(in the rows, 128 means zero)
Each path below is one point turned by a fixed rotation once a step. After each direction that follows a path, write how fast that rotation turns it, in deg/step (0 if it stays still).
Each turn is a multiple of 5 degrees from 10 to 175, or 0.
Each row of a path follows its step; steps can be skipped.

step 0: [118 125 134 126 142 122 125 134 126 117 130 129 135 129 132 119 120 132
 124 126 121 126 131 119 114 121 124 123 124 120 147 136 125 124 127 140
 125 130 130 132 131 125 116 132 142]
step 1: [141 123 123 136 132 136 119 128 127 134 127 124 138 124 138 121 132 143
 119 114 132 121 125 124 132 135 132 131 118 125 134 125 126 125 141 117
 132 134 121 140 129 126 132 127 123]
step 2: [127 128 125 122 123 122 125 128 126 133 130 122 125 125 121 137 141 132
 110 133 121 129 128 138 121 115 134 133 133 126 136 139 113 130 128 117
 132 122 122 120 132 124 119 120 132]
step 3: [134 132 126 125 130 134 121 146 125 119 128 131 113 121 128 130 119 139
 127 122 127 141 139 121 127 127 133 125 126 123 123 128 128 130 136 126
 120 124 126 131 122 116 119 144 131]
step 4: [131 130 127 121 128 133 114 115 137 124 125 120 130 134 150 129 131 131
 116 135 118 129 128 129 124 130 136 121 135 137 122 115 131 134 127 128
 126 133 121 132 126 119 130 119 129]
step 5: [130 131 132 140 122 110 130 135 144 134 133 127 117 127 131 128 129 132
 138 132 134 127 124 128 121 124 136 119 137 118 128 126 118 130 132 124
 133 131 134 127 132 119 116 122 117]
step 6: [128 134 141 127 119 129 118 129 125 125 125 137 121 127 134 125 138 125
 122 125 124 128 132 128 144 119 120 131 121 130 124 124 139 136 138 138
 140 117 136 126 125 114 126 133 125]
step 7: [130 125 123 134 130 117 119 113 135 121 119 118 123 138 129 118 122 125
 127 125 136 140 134 126 123 126 133 125 114 131 123 125 123 134 113 129
 131 125 138 121 138 129 131 124 135]
step 8: [121 136 141 138 137 116 132 132 130 125 130 126 138 135 138 125 123 136
 135 126 122 126 125 124 138 124 118 132 123 121 132 125 129 120 127 129
 130 134 117 126 138 127 107 131 130]
step 9: [143 123 123 133 121 127 119 114 127 142 117 135 136 127 126 129 135 134
 119 128 127 131 116 118 129 134 123 130 120 123 134 132 126 121 140 131
 134 121 130 123 136 124 133 139 127]
Directions:
[126 129 126 128 132 124 129 128 132 130 129 130 127 129 129 129 126 129
 125 131 131 127 130 129 126 128 126 126 129 130 129 131 126 128 127 125
 130 126 128 125 127 128 131 127 130] => 140

step 0: [138 125 134 126 129 112 116 133 128 129 119 127 129 123 135 133 133 122
 139 132 113 133 133 125 132 129 135 140 132 125 135 131 130 122 123 135
 121 122 133 131 125 125 130 124 125]
step 1: [139 132 143 125 116 134 118 126 118 124 127 121 131 128 130 126 129 131
 135 130 132 121 121 133 128 133 119 129 133 128 136 137 131 131 127 129
 128 133 132 117 134 115 137 130 131]
step 2: [124 133 119 130 123 131 125 123 133 125 123 119 125 127 123 127 119 126
 129 133 130 129 130 136 132 129 124 136 138 128 135 143 126 126 133 135
 126 131 105 134 129 123 123 126 120]
step 3: [128 116 129 127 126 118 129 128 130 125 111 132 132 133 126 128 126 132
 136 122 123 130 124 128 134 133 122 127 123 140 133 123 126 125 130 128
 141 129 117 118 118 126 126 136 118]
step 4: [132 121 122 127 131 132 127 120 116 119 132 133 128 127 138 129 130 125
 135 130 117 121 131 141 134 113 122 120 125 122 133 131 132 136 131 134
 131 130 127 129 120 129 131 141 128]
step 5: [140 121 127 132 140 127 117 123 130 115 127 119 130 131 124 133 132 123
 129 130 120 127 133 123 128 129 129 138 138 129 134 123 119 128 125 140
 119 127 124 130 119 130 135 123 137]
step 6: [136 133 138 133 119 124 119 129 133 126 130 125 142 125 137 129 131 125
 140 129 133 126 119 128 139 129 138 129 137 128 128 133 122 127 135 125
 122 127 130 117 126 123 135 137 122]
step 7: [130 132 129 120 120 122 132 129 120 121 127 115 129 121 124 129 118 127
 137 132 139 136 124 133 130 125 120 123 133 132 138 139 128 129 134 133
 128 126 123 144 125 123 133 130 127]
step 8: [126 120 127 132 132 122 135 119 128 129 123 126 125 127 126 124 118 129
 132 121 128 115 125 131 135 135 125 128 132 149 133 133 118 126 129 136
 133 136 119 121 129 133 124 133 133]
step 9: [136 126 125 129 133 125 123 129 131 121 124 126 128 125 130 131 126 128
 136 131 116 126 128 141 139 116 137 124 118 126 127 130 116 129 125 127
 142 125 130 132 124 127 117 139 120]
Directions:
[129 128 127 126 129 131 131 129 126 127 132 126 131 126 123 127 128 128
 127 128 126 130 129 130 128 130 129 129 128 125 127 133 131 130 130 128
 130 132 128 130 125 129 129 127 128] => 135
[127 128 128 131 129 127 128 124 130 128 128 132 127 124 129 126 128 126
 132 130 128 129 127 129 127 124 129 128 128 125 123 131 129 126 127 127
 129 129 125 132 129 126 129 127 129] => 155
